Here are some points, one per row:
[ 2.2  1.7 -0.5  0.4 -0.9  2.2  2.2  2.   0.1 -2.3  1.1  2.6 -0.7  0.7
 -0.1  0.   2.2  0.9 -2.  -0.9 -0.8 -0.5 -0.2  0.7]
[ 0.   0.1 -0.9 -1.3  1.   0.4  0.7  0.8  0.   0.1 -0.8  1.4  0.7 -1.4
  0.9  0.8 -1.3 -0.1  0.9  1.7  1.   1.7 -1.1  1.4]
[-0.8 -0.9  0.8 -0.4  0.6  2.2 -0.5 -0.1 -0.5  1.4  1.2 -0.6  0.6  1.7
  0.6  0.9  0.2 -2.1 -1.5 -1.   0.7 -0.5  0.2  0.9]
[-1.1  0.8 -1.1 -0.4 -1.9 -1.6 -0.5 -1.4 -0.3  0.1 -0.7 -0.1  1.   0.2
 -1.  -0.5 -1.7  0.9  0.5  0.7 -1.3 -2.   0.7  1. ]
[-0.3  2.1 -0.5  0.1  0.7  1.   1.3 -0.4  0.5  1.7 -0.3 -0.1 -1.   0.8
 -0.8  0.5 -0.5 -0.6 -2.6  2.   0.5  1.   0.4 -1.3]
[ 0.  -1.7  0.1 -1.1 -0.2  1.1 -0.4 -1.1 -0.4 -2.  -1.6 -0.2 -0.2 -1.6
 -0.5  0.4 -1.7 -0.2 -0.7 -1.3  0.3  0.3 -0.7  1.2]
[-0.5 -0.1  0.8  0.8  0.7 -1.   0.5  0.7  1.3  0.6  3.2 -1.  -1.4  0.3
  0.1  1.4  2.3  0.1 -0.8 -0.7  0.6 -0.5 -0.1  0.9]
[ 0.4 -0.9  1.  -1.1 -0.8 -0.3 -1.3  0.4 -0.4  0.5 -0.6 -0.2  1.  -0.5
  1.4  1.3 -0.6  2.1 -0.7 -0.9  0.4 -0.3 -0.9 -0.5]
[ 0.7 -0.2  0.5 -0.3 -0.3 -0.7 -0.2  1.4  0.  -0.1  1.  -0.5  0.3  0.
 -1.1  0.6 -0.2  0.  -0.1 -0.4  0.8 -0.7  0.1  0.3]
[-1.3 -0.1 -0.7 -2.5 -1.4  0.8  0.   1.6  0.7  1.2 -0.5  1.2  0.8 -1.5
 -1.4  1.2 -0.8  0.6  0.2 -1.2 -0.6  0.3  0.5 -1. ]
[-1.4  2.5  0.5 -1.3  0.7  0.6  1.7 -1.  -0.1 -1.4 -0.3  0.2 -1.1  0.2
 -0.3 -0.4 -0.3  0.9  0.1  1.2  0.6  0.2 -0.4 -0.1]
[ 1.3  0.8 -0.7  0.2  1.2 -1.   1.1  0.8 -0.3  2.1  2.2 -0.4  0.2  0.9
 -0.4  0.   1.6  1.2 -0.5 -0.8 -1.  -0.3  1.2  2.2]
[ 0.1 -1.4  1.3  0.5  0.1 -0.4  1.8 -1.1 -0.9  0.7  0.7 -2.5 -0.4  0.5
  0.8  2.   1.   0.6  0.7 -0.1  0.8  0.6  1.7 -0.2]
[-1.9  1.6  0.1 -1.3 -1.5 -0.7  0.3  0.8  0.  -0.2 -2.3 -0.4  0.5 -3.4
  1.1 -1.6  1.1 -1.4 -0.6 -1.2 -0.5  1.7  1.4 -0.9]
[ 1.4 -1.4 -0.5 -1.  -0.3  2.1  1.4  0.6  0.6  0.2 -1.5  0.9  2.  -0.8
 -1.3 -0.7 -0.8  0.3  1.5 -1.1  0.4 -0.7 -1.3 -0.1]
[ 0.5 -0.3  0.4 -1.3 -0.3  0.5 -1.   1.   0.3 -0.4 -0.9  0.7  0.6 -0.4
 -1.   1.2 -0.9 -0.6 -1.  -0.6  0.2 -1.2 -1.6  1. ]
[-0.4 -0.3  1.2  0.2 -0.1  1.6 -0.3 -0.2 -1.2  0.3  1.3 -0.1 -1.3  1.2
  0.5 -0.2 -0.5  0.8  0.9 -0.1  0.2 -0.4  0.7  0.3]
[ 0.7  0.5  0.3  0.6  0.   2.2 -0.7 -1.   0.9 -0.2 -0.8 -1.9  1.4  1.7
 -1.   1.6  0.4 -0.3  1.6  0.  -1.5  0.1 -2.2  0.1]
[ 0.   0.6  0.7 -0.4  0.4 -0.2 -0.8  0.2  0.1  0.  -1.5  0.5 -0.1  0.8
  0.   0.6 -1.3  1.7  0.1  0.  -1.6  0.3  0.1  1.3]
[-1.9  0.3  0.6  1.7 -1.9 -0.9 -1.5 -2.9  0.2  0.2  0.6  1.4  0.2  1.4
  0.3 -1.   1.3  0.6  0.6  0.1 -0.7  0.5  0.9  0.1]
[-0.5  1.3 -2.3  0.4 -2.1 -2.5 -0.2 -2.  -1.7 -1.  -1.2  0.1 -0.8 -0.8
  1.7  0.  -0.3 -2.   0.5  1.4 -1.6  0.3  1.1 -2.7]
[-0.1 -1.4  0.3 -1.1  0.7 -0.2  0.6 -0.3  0.4  0.9 -0.8 -2.7 -1.4  2.4
  0.3  0.9  1.3 -1.  -0.1  1.7  0.6  0.1  0.9  0.6]
[ 0.2 -0.1 -0.2  0.3 -1.3  0.8  0.5  0.7  0.3  0.  -1.8 -0.7  1.4  0.8
  0.6  0.4 -1.6 -0.2  0.9 -1.2  2.5  0.5  0.1  0.9]
[ 1.4  0.1 -2.5 -0.6  0.5  0.1 -0.7  0.2 -0.6 -2.9  0.1  0.9  1.6 -1.6
  0.6  1.1  2.  -0.9 -1.1  1.1 -0.1  1.4  0.3 -0.1]
[ 0.9  0.1  0.7  1.1  0.4 -0.6  0.3 -0.2  0.6  0.   1.   0.3 -0.5  1.4
  0.   1.9  1.5  0.5 -0.9 -1.7 -0.4 -0.1 -1.   1. ]
[-0.8 -0.4 -1.7  0.5 -0.3 -0.8 -0.2 -0.4  1.2  0.2 -0.6 -1.1  0.6  0.3
 -1.1 -1.4  0.  -2.1 -1.2  1.8 -1.9  1.9 -0.7 -1.5]
[-0.1  0.  -0.8 -0.4 -1.5 -1.  -1.  -1.2  0.4  2.9  1.1 -0.1 -1.8  0.8
  0.  -1.4  0.1 -0.4  1.7  0.3  1.3  0.1 -1.6 -1. ]
[ 0.5 -0.6 -0.3  2.4  0.3  0.6 -1.8  1.3  0.  -0.7  1.4  0.2 -1.1 -0.7
  0.6  0.7  1.  -0.7  0.7 -1.6  0.  -0.4  1.5 -0.5]
[ 0.8 -0.3 -0.4  0.1  1.6 -0.8  0.  -2.1 -0.3  1.6 -1.2 -0.7  1.5 -1.5
 -1.2 -0.3 -2.3  1.4 -1.6 -0.3 -0.7  1.7  0.4  1.3]
[ 2.3 -0.9 -0.4 -0.2  1.   2.3 -0.9  2.3 -0.5 -2.2  0.1 -0.4  0.2 -1.5
 -0.4  1.5 -1.   0.9 -1.1 -1.7 -0.2  0.6 -0.9 -0.8]
[ 0.7 -1.4  1.1  0.6 -0.5  0.1  1.7 -0.4  0.2  1.2  0.2  1.1  0.   0.1
 -1.6 -0.5 -0.1  0.4  0.8  0.1 -1.4 -0.5  1.   0. ]
[ 1.8 -1.5  1.1 -0.2  0.6  0.3  1.7  0.7  0.5 -0.7 -0.5 -1.6  0.4  0.5
  0.3  0.9 -1.3 -0.2 -1.1  0.1  0.7 -1.7 -1.   0. ]
[ 0.1 -0.1 -0.4  1.4 -1.4 -1.3 -2.4 -1.   1.5 -0.6 -1.7  0.6 -1.3 -0.5
  0.1  0.3 -0.9  0.4  2.7  0.   0.  -0.6  0.8 -1.1]
[-0.6  0.3  0.  -1.4  1.2  0.9  1.3  0.7 -0.4 -1.2  0.4  0.6  1.1 -0.4
  0.8  0.2  0.5  0.6 -0.4  0.9 -0.6  0.9 -0.8 -0.9]
[-0.6 -0.6  1.   0.9 -0.7  0.4  0.9  0.5 -0.6 -0.1  0.9 -1.7 -0.9 -0.1
  0.2  0.6 -0.3  0.4  1.5 -0.3 -0.6 -0.7 -0.1  0.1]
[-0.6 -1.2 -1.   0.3  0.9  0.8  0.7 -1.  -0.6  1.5 -1.3  0.7 -0.8  0.4
 -0.3 -0.5  0.4  0.1  1.7 -1.8  1.5 -1.8 -0.8 -1.2]
[ 0.1 -0.4 -0.2  0.5  0.3  0.4 -0.4 -0.5  0.7 -0.3  0.3 -0.3 -1.  -0.2
  0.2 -0.2 -2.1  1.  -0.4  0.   0.2 -0.4  0.3  0.3]
[ 0.8 -1.2  0.6  1.1 -0.2  0.3 -1.3  0.7 -0.2  0.3  0.9  1.1 -0.6 -0.8
  0.1  0.1  1.  -0.6 -0.7 -0.7  1.4 -1.4 -0.6  0.8]
[ 0.4  0.6  0.6 -0.2  1.4 -0.8 -1.5  0.7 -0.4  0.9  1.5 -1.1 -1.1  2.3
 -0.9 -0.4  0.9  0.8 -0.3 -1.1  0.8  0.7  1.9 -1.1]
[ 1.6  1.4  1.6 -0.3  1.   0.3  1.3  1.6 -0.7 -0.9  1.5  1.  -0.4 -1.1
 -2.6 -0.8  1.4  1.6 -0.7  0.8  0.5  0.5 -0.2  0.8]
[-1.  -0.2 -1.1  0.6  0.   0.8 -0.4 -1.3  1.7  0.3  0.  -0.8  0.3 -0.3
  0.8 -0.7 -0.4  1.1 -0.1 -0.2  0.9 -1.4  0.6  0.4]
[-1.7 -1.  -0.7 -0.1  1.5 -1.4  1.1  1.1 -1.9  0.7 -1.1  0.7 -0.1  1.9
 -0.3 -1.8  0.2 -0.6  1.1  1.7 -1.4 -0.2 -1.3 -1.3]
[ 0.2 -0.8 -0.6 -0.5 -1.1 -0.8  0.6 -0.3 -0.8  0.3  1.  -0.2 -0.6  0.5
 -0.3 -1.7 -1.3  0.   0.1 -0.9 -0.7 -0.1  0.3  0.9]
These points spread out most along one direction. Take the direction at right angles to it along which they spread out most. Then take the direction at right angles to both along which they spread out most. Go by this last direction. How many in every 100 of the points above lie lower along it than each point below? Answers are rounded to whole numbers. More than half of the points above lie lower than the first one.
[ 0.7  0.3 -1.4  1.   0.2 -0.2  2.3  2.2 -0.1  0.1 -1.5 -1.6  0.2  1.2
  0.4  0.6 -0.6 -1.5 -1.3  1.  -0.7  2.8  0.8  0.1] >> 86
[ 0.3  1.8  0.6  0.9  1.8  0.4 -1.3  0.2  1.  -0.5 -1.4  0.5  1.6 -0.9
  1.4 -0.6 -0.4 -0.8  0.3 -1.1 -2.2 -2.5  0.1  0.3] >> 58
[ 0.4  0.3  1.1 -1.   1.   0.7  0.3  0.4 -0.5 -0.3 -0.2  0.7 -0.1  0.9
  1.6 -0.9  1.  -0.7 -0.3  0.2  1.3  1.7 -1.  -0.3] >> 77
[ 0.7 -0.8  1.2 -0.4  0.1  0.4  0.5  1.3  1.1  0.2  0.4  0.1  0.5  0.8
 -0.4  0.   0.7  0.6 -0.6 -0.3  0.9 -0.6  0.5 -1. ] >> 60
[-2.1  0.1 -0.2  2.5  0.5 -1.7 -0.4  0.5 -1.9  0.1  0.9  1.2 -1.7 -0.3
 -0.1 -1.1  3.   0.2 -0.9  1.   1.2 -0.2 -0.3 -0.1] >> 95
[ 0.  -0.3 -0.9  0.  -0.2 -0.4 -1.3  0.2  0.3 -0.2 -0.6  1.3 -0.7 -2.5
  1.9 -1.7  1.1 -0.2 -0.7  1.8 -1.1  0.9  0.2 -1.1] >> 91
[-0.4  0.7  1.2 -0.5  0.9 -0.2  1.1  0.6 -0.7 -0.8  1.1  2.1  1.4  0.3
 -0.8  0.2 -0.7  0.8 -0.5  1.1  0.4 -0.3 -0.1 -0.5] >> 77
[-0.3  0.5  0.1  1.2  0.5 -0.5 -2.5 -0.9  0.7  0.   1.2 -1.4 -1.   0.
 -0.5 -1.1  1.8 -0.4  1.6 -1.6  0.2 -0.6 -0.1  0.6] >> 47
[-0.8  0.6 -0.8  1.1 -2.2 -1.1 -1.2  0.  -0.2 -0.7 -1.8 -0.1  1.3 -1.4
  0.7 -1.7 -0.3 -1.8  0.8  2.  -0.4  0.7  0.7 -0.2] >> 74
[ 0.3 -0.4  0.8 -1.3  0.1 -2.   0.1 -1.3  0.9  0.1  1.1  2.1  0.8  0.1
 -0.3  0.3 -1.5 -1.   0.6 -1.4 -0.6  0.1  1.1  0.2] >> 53
[-0.1  1.3  0.  -0.5 -0.6 -0.7 -1.9 -1.9 -0.7 -1.3  1.  -1.7  1.2 -0.7
  0.5  0.6 -1.5  0.1  0.1  1.2  1.6 -0.6  0.3  0.5] >> 44
[ 0.   0.7  0.5 -0.4  0.4  0.3  1.1 -0.4 -0.5 -0.3 -0.6  0.7  0.  -0.6
 -0.1 -1.2  0.5 -1.8  1.4  1.7 -0.3  0.5 -1.5 -0.2] >> 77
[-2.4  0.1 -0.1  0.2 -0.5 -0.7 -0.8 -1.6  0.8  0.6  0.8 -0.8 -1.3  0.
  1.3 -0.7 -1.1  0.8  1.2  0.6  0.6 -0.8 -0.2 -0.4] >> 23
